In the data rows, 128 means zero.
Each thing below was measured twice, in two different ways. The second way is not exact.
Here are some of them measured both ways, the first way above the second, with a blank line after each pair.
[120  99 107 111 160 103  93 115 173  62 107 154 113 113 137 136]
[108 107 164 157  98 135 112 102 111 145 137 120 104 143 194 175]

[186 133 169 154 122 170 164 135  92 155 158 102 154 128 121 150]
[169 158  89 124 134  69 129 171 153 102 151 135 156 119 100  90]

[178 178 132 171 100 141 170 138  87 133 173  59 139 142 100 135]
[132 174  88  79 156  77 142 141 140  87 134 158 196 119 126  86]

[ 21 170  93  74 124 175 137 157 180 140  49 135 135 134 147 122]
[ 92  51 119  85 130 234 135 175 134 182 122 110 120 100 118 181]

[ 91 196 149 140  87 173 213 155 136 184 122  87 101 160 101 133]
[150 120  44  60 171 165 158 172 100 116 131 154 168 102  74 135]

[178 142 155 155 110 151 175 113  72 185 145  97 170 132 136 160]
[153 146  82 113 145  80 129 151 169 102 162 118 160 143  71  72]

[ 91 140  73 101 105 135 119 129 171  73 113 148 109 125 109 119]
[ 72 111 135 113 151 166 125 134 109 156 121 148 109 126 182 170]

[173 132 163 169 114 164 169 131  74 182 161  80 169 151 117 143]
[163 162  85 123 142  83 150 166 170  89 145 140 175 127  73  74]

[125  90 132 105 160  93  86 128 126  94 125 162 134 116 122 117]
[132 125 170 164  98 130 115  95 134 151 119 133  93 128 163 125]

[ 97 197 163 117 102 177 186 142 106 216 135 104 129 162 133 143]
[164 134  71  59 153 159 161 177 130 138 144 125 151 113  40 106]

[ 66 155  97  86 138 118 104 136 188  91  97 162  94 116 134 107]
[ 97  96 151  99 119 191 114 119  95 169 108 122  93 121 168 188]

[120  98 157 159 139 119 118 125 103 203 127 131 130 141 140 139]
[157 125 138 158 115 136 141 118 131  96 140 118 125 130  54 103]

[184 159 163 165 123 151 157 127  64 167 174  83 157 149 122 160]
[162 172  99  95 133  72 152 149 156  90 159 134 173 128  90  64]

[ 59 137 109  91 126 142 118 127 183 147  72 163  77 135 143  84]
[111  72 139 118 132 195 136 142  77 167  83 112  93 131 109 183]

[ 74  99  88  80 154 106 103 114 179  98  77 151 119 107 148 105]
[ 89  77 151 157 101 184 107 109 118 176 106 109 101 141 158 179]

[ 65 107  79  85 155 109  97 123 178 102  79 181 103 125 156 104]
[ 80  77 160 149 100 191 122 108 102 170 104 101  70 134 156 178]

[140  81 146 121 132  98  92 116 140  96 132 156 134 122 136 133]
[145 132 164 174 125 116 122  96 133 134 134 121 100 141 161 138]

[195 111 168 152 107 144 151 117  60 129 154 114 156 139 116 122]
[170 153 103 146 148  60 139 145 157 102 122 140 141 138 126  60]

[179 115 156 169 117 139 147 133  69 137 181  86 159 133 125 140]
[157 183 109 140 138  78 132 138 160  86 140 133 170 124 119  69]

[ 96 103  90  89 151 126  84 146 170  89  95 181  96  94 154 114]
[ 94  95 173 151 107 162  95 127  97 168 113 101  73 110 168 170]

[ 58 133  92 107 124 131 110 144 185  85 102 161 108 140 126 139]
[ 92 101 145 122 132 197 141 132 108 149 137 131  94 113 173 186]

[137 121 109 147 116 108  93 124 160  80 135 133 126 112 125 120]
[110 136 162 136 142 117 113 107 127 109 121 130 124 133 173 160]

[154  91 128 118 147  96  83 119 112 125 143 152 152 121 108 139]
[127 142 172 164 107 104 121  95 152 136 140 148 104 137 132 112]

[ 91 127  91  77 134 104 111 131 176  73  97 170 115 119 132 109]
[ 88  99 146 130 120 165 120 105 116 178 108 122  87 125 184 176]

[138 120 110 133 124  83 115 125 133  80 134 140 138 119 127 136]
[110 135 141 136 133 118 118  84 136 124 134 128 116 130 177 133]

[192  96 158 142 126 147 140  98  56 144 162 107 144 127 109 128]
[157 159 116 158 129  62 125 147 143 114 128 146 150 158 111  56]

[133 186 179 137 103 151 174 143  94 226 122 107 156 144 110 151]
[180 122  82  72 154 122 146 152 156 118 150 148 151 112  28  96]

[108  98  73  83 159 105  99 124 174  94  80 158 107 130 133 107]
[ 72  78 156 159  97 147 132 106 107 172 107 122  98 130 161 174]

[120 124  91 121 124  96  93 130 175  89 136 168  96 116 120 116]
[ 93 136 164 134 133 135 117  96  96 135 116 135  88 125 168 176]

[ 92 123  97 122 118 131 121 150 171  87 106 156  93 137 156 121]
[ 97 104 136 132 137 164 136 131  94 135 121 101  99 106 169 170]

[138 156 179 130 120 148 171  95  94 216 123  98 134 143 120 140]
[179 123  86 101 135 118 146 150 137 128 142 135 158 163  40  92]

Now 40 new things, measured the second way only, each followed by its number:
[150 155 120 175 122  76 139 121 150  91 121 135 150 153 127  68] 0
[175 149 154 143 133 106 127 121 165  97 150 147 125 135 100  76] 1
[123  80 113 112 100 168 137 112  87 189  91 102 101 148  81 181] 2
[126 115 177 176 104 143 116  87 121 146 134 129 109 153 158 154] 3
[143 152 167 144 131 108 128 111 145 107 141 141 108 117 128 151] 4
[ 89 152 153 126 115 119 121 115 138 114 115 147 140 133 177 122] 5
[ 74  79 130 113 129 206 123 137 100 170 117 126  97 107 145 197] 6
[181 186  77 128 133  64 127 150 181  99 147 135 177 131 109  57] 7
[125 167  87  76 157  72 146 143 150  77 136 136 188 102 108  80] 8
[121 177 148 152 116  80 127  94 153  98 124 149 147 142 135  85] 9
[139 124 146 142 107 155 133 134 117 130 120 114 110 136 155 141] 10
[ 99  93 169 173 104 166 120  94 108 145 107  97  85 131 160 150] 11
[136  72 127 123  97 189 124 102  89 167 117 110 115 133  89 168] 12
[113 103 169 185 100 133 103  71 112 138 138 122  93 135 161 125] 13
[177 169 104  97 142 104 146 140 136 107 150 135 126 108  90  89] 14
[109  67 137 118 113 204 115 116  80 171 105 104 118 126 132 171] 15
[152 141 156 167 122 103 119 105 147 110 128 133 128 131 116 100] 16
[145 173 118 152 137  63 148 138 158  75 126 142 136 150  94  47] 17
[170 161 108 122 144  67 135 157 161  85 154 141 186 134 138  73] 18
[142 181  85  98 151  60 162 131 150  87 120 139 191 133 120  68] 19
[168 166 123 108 141 103 134 132 150  93 137 154 162 107  73  71] 20
[124 108 178 160  96 119 106 110 124 137 123 122  77 128 155 138] 21
[118 120 161 156 107 119  94 106 112 136 112 111  93 134 186 159] 22
[ 89  64 107  97 125 232 105 140  86 195 112 130 103 135 110 183] 23
[160 161 113 104 166  93 140 146 159 106 131 148 151 136  72 104] 24
[104 162  96  77 191 149 156 165 134  82 125 162 165  80 143 159] 25
[176 177  65 119 160  71 136 176 163  93 156 132 197 133 103  84] 26
[123 139  58  21 152 162 144 174 119 100 146 135 183  89  96 163] 27
[159 147  44 109 136  67 131 155 166 100 145 149 199 126  83  69] 28
[162 168 104 144 150  55 136 175 168  97 144 130 157 132 112  50] 29
[164 186  99 144 153  86 146 153 156 107 145 139 151 113 116  72] 30
[107 198  96  55 132  87 145 157 134  78 128 132 160 101 134 119] 31
[ 61  64 112  80 132 225 136 152 110 183 128 115 115  88 132 198] 32
[160 182 117 145 154  62 129 162 166  85 121 126 172 135 117  68] 33
[106  81 161 141  98 174 119 116 122 182 107 122  95 155 164 186] 34
[110 121 137 175  88 142 111  97 139 132 138 117 116 123 151 145] 35
[166 109 108 125  79 117 151 121 159 125 118 133 128 151  29  71] 36
[117  65 123 116 109 206 138 125 101 167  94 105  87 120  91 186] 37
[ 84  59 126 108 116 224 129 120 102 193 105 126 117 125  93 176] 38
[ 91  70 130 103 115 207 136 132  91 181  96  84  99 133 131 199] 39
A few of them come next, measured the first way, each followed by the number of its row above:
[189 150 158 155 120 155 211 130  67 174 147  56 166 130 106 145] 28
[101 114 142 128 149 135 108 120 141 101 124 147 117 135 143 121] 10
[ 90  82  98 110 153  95  87 126 150  96  93 170 108 120 161 106] 11
[136  97 118 119 147 106  94 123 158  72 122 163 111  95 144 111] 22
[153  89 152 147 136 103 100 125  99 140 138 127 145 120 124 128] 16
[113  81 126 110 151  87  79 103 153  99 115 149 121 117 126 133] 3
[ 24 158  88  61 131 140 147 119 183 146  63 154  88 106 127 112] 23
[ 52 140 107  84 144 117 120 130 172 123  67 138  81 117 150 105] 15
[201 112 160 159 106 179 150 125  50 143 167 100 167 137 125 146] 29
[122  71 114 118 156  72  85 120 125  96 105 163 112 104 135 140] 13
[ 66 137 137  92 160 102 130 123 168 168  71 142  90 123 146 118] 12
Now 40 new things, measured the second way only, each followed by its number:
[102  92 177 158 103 178  98 111 113 160 113 115  89 125 182 152] 0
[100 141 159 136 126  89 120 105 131 130 118 143 143 118 172 138] 1
[ 96 125 159 124 141 151 107 121 121 139 111 121 127 131 189 152] 2
[130  72 125 107  95 178 140 122  94 186  96  92  95 136  85 189] 3
[126 148 152 159 121 105 107 108 138 113 143 142 129 134 159 132] 4
[157 177 113 156 153  75 111 139 148 109 139 150 154 128 107  64] 5
[138 189 101  82 152  62 143 141 130  78 126 142 185 107 127  81] 6
[144 176 101 138 135  65 142 146 162  99 148 130 171 116 114  63] 7
[109 118 172 131 128 149 118  91 106 141 128 113  90 139 173 165] 8
[ 98 108 141 134 120 141 103 119 112 139 114 132 109 131 175 160] 9
[105 126 181 131 127 150 117 115 101 136 138 113 115 119 178 163] 10
[143 109 152 187 104 132 110 118 124 158 128 111  93 130 140 143] 11
[120 168 100  69 185  97 146 152 139  69 141 160 166 104 138 137] 12
[ 88 118 156 139 136 122 127 119 118 130 132 145 113 118 194 176] 13
[128 193 106  59 167  84 144 153 135  88 126 157 184 112 131  90] 14
[129 113 169 151 127 144 116 101 115 143 126 131  86 133 163 156] 15
[108  89 135 101 118 211 132 137  99 160 135  98  74 129 136 193] 16
[173 134 151 137 133 100 135 119 127 111 173 128 106 134 105 143] 17
[153 173 103 126 160  46 132 144 163  84 149 136 174 110 116  65] 18
[ 93  75 165 163 106 167  97 100  98 161 120 117  81 121 167 167] 19
[114 110 175 161 111 119  96  95 106 153 136 116 120 136 172 164] 20
[147 164 151 138 136 104 144 127 142 100 143 142 121 154  96 105] 21
[179 185 102 132 144  36 123 146 138  85 149 117 167 128 116  66] 22
[160 181 115 161 139  55 147 141 157  88 151 137 163 140 103  67] 23
[119 148 158 147 134 106 115  73 120 107 129 157 122 134 156 124] 24
[179 163  81 144 134  76 126 144 162  83 142 147 156 122 123  60] 25
[ 79  88 128 103 126 174 121 123  92 151 109 108  88 125 169 195] 26
[105  68 127 104 113 219 143 126  82 184 102 102  99 137 119 168] 27
[123  91 146 177 103 158 105 110 112 149 141  97  89 154 145 149] 28
[ 74  95 145 148 101 176 108 131 104 167 107 116 101 137 165 177] 29
[115  76 113 112 117 218 134 111  81 174 105 102 102 141  93 162] 30
[ 69  54 114  93 116 223 118 159 121 193 126 120 122 106 104 202] 31
[178 143 102 153 151  71 139 143 157  76 134 136 162 138  89  58] 32
[125 208  88  97 162  77 138 158 149  90 107 143 182 121 130  80] 33
[166 154 124  98 129  76 147 121 154 106 145 134 141 126  85  74] 34
[123 100 170 165 101 140  96  97 124 138 109 116 103 159 171 146] 35
[104 121 153 157 106 125 112 101 114 143 125 126 112 145 171 149] 36
[169 171  95 142 141  77 138 149 143  96 138 134 178 131 109  62] 37
[115  66 118 106 102 180 129 106 101 164 106 122 106 139  59 170] 38
[189 128 139 166 135 134 138 150 120 131 165 125  92 128 100 122] 39
A few of them come next, measured the first way, each followed by the number of its row above:
[124  71 144 100 152 120 104 125 143 114 109 162 124 110 145 127] 11
[ 82 153  78 105 130 123 129 130 195  86  87 168  91 121 147 108] 26
[184 104 178 181 105 141 156 118  57 168 144  92 157 140 119 134] 32
[132  99 103 112 150 100 104 111 151  84 120 142 115 113 131 126] 36
[ 37 151 106  70 143 126 127 119 168 137  67 158  83 143 152 102] 27
[113 106 129 113 129 103  86 123 156  93 113 168 114 117 124 125] 15
[193 119 146 159 122 146 154 139  63 142 175  86 162 142 124 147] 7
[152 109 117 148 123  71  98 120 123  99 147 134 120 115  99 130] 24
[ 98  80 124 107 153 111 110 103 149 109  90 167 111 105 158 140] 28
[ 75 148 116  91 155 107 138 116 172 197  67 153 100 129 137 106] 38
[181 159 168 150 126 121 133 130  75 170 155 113 154 144 125 145] 34
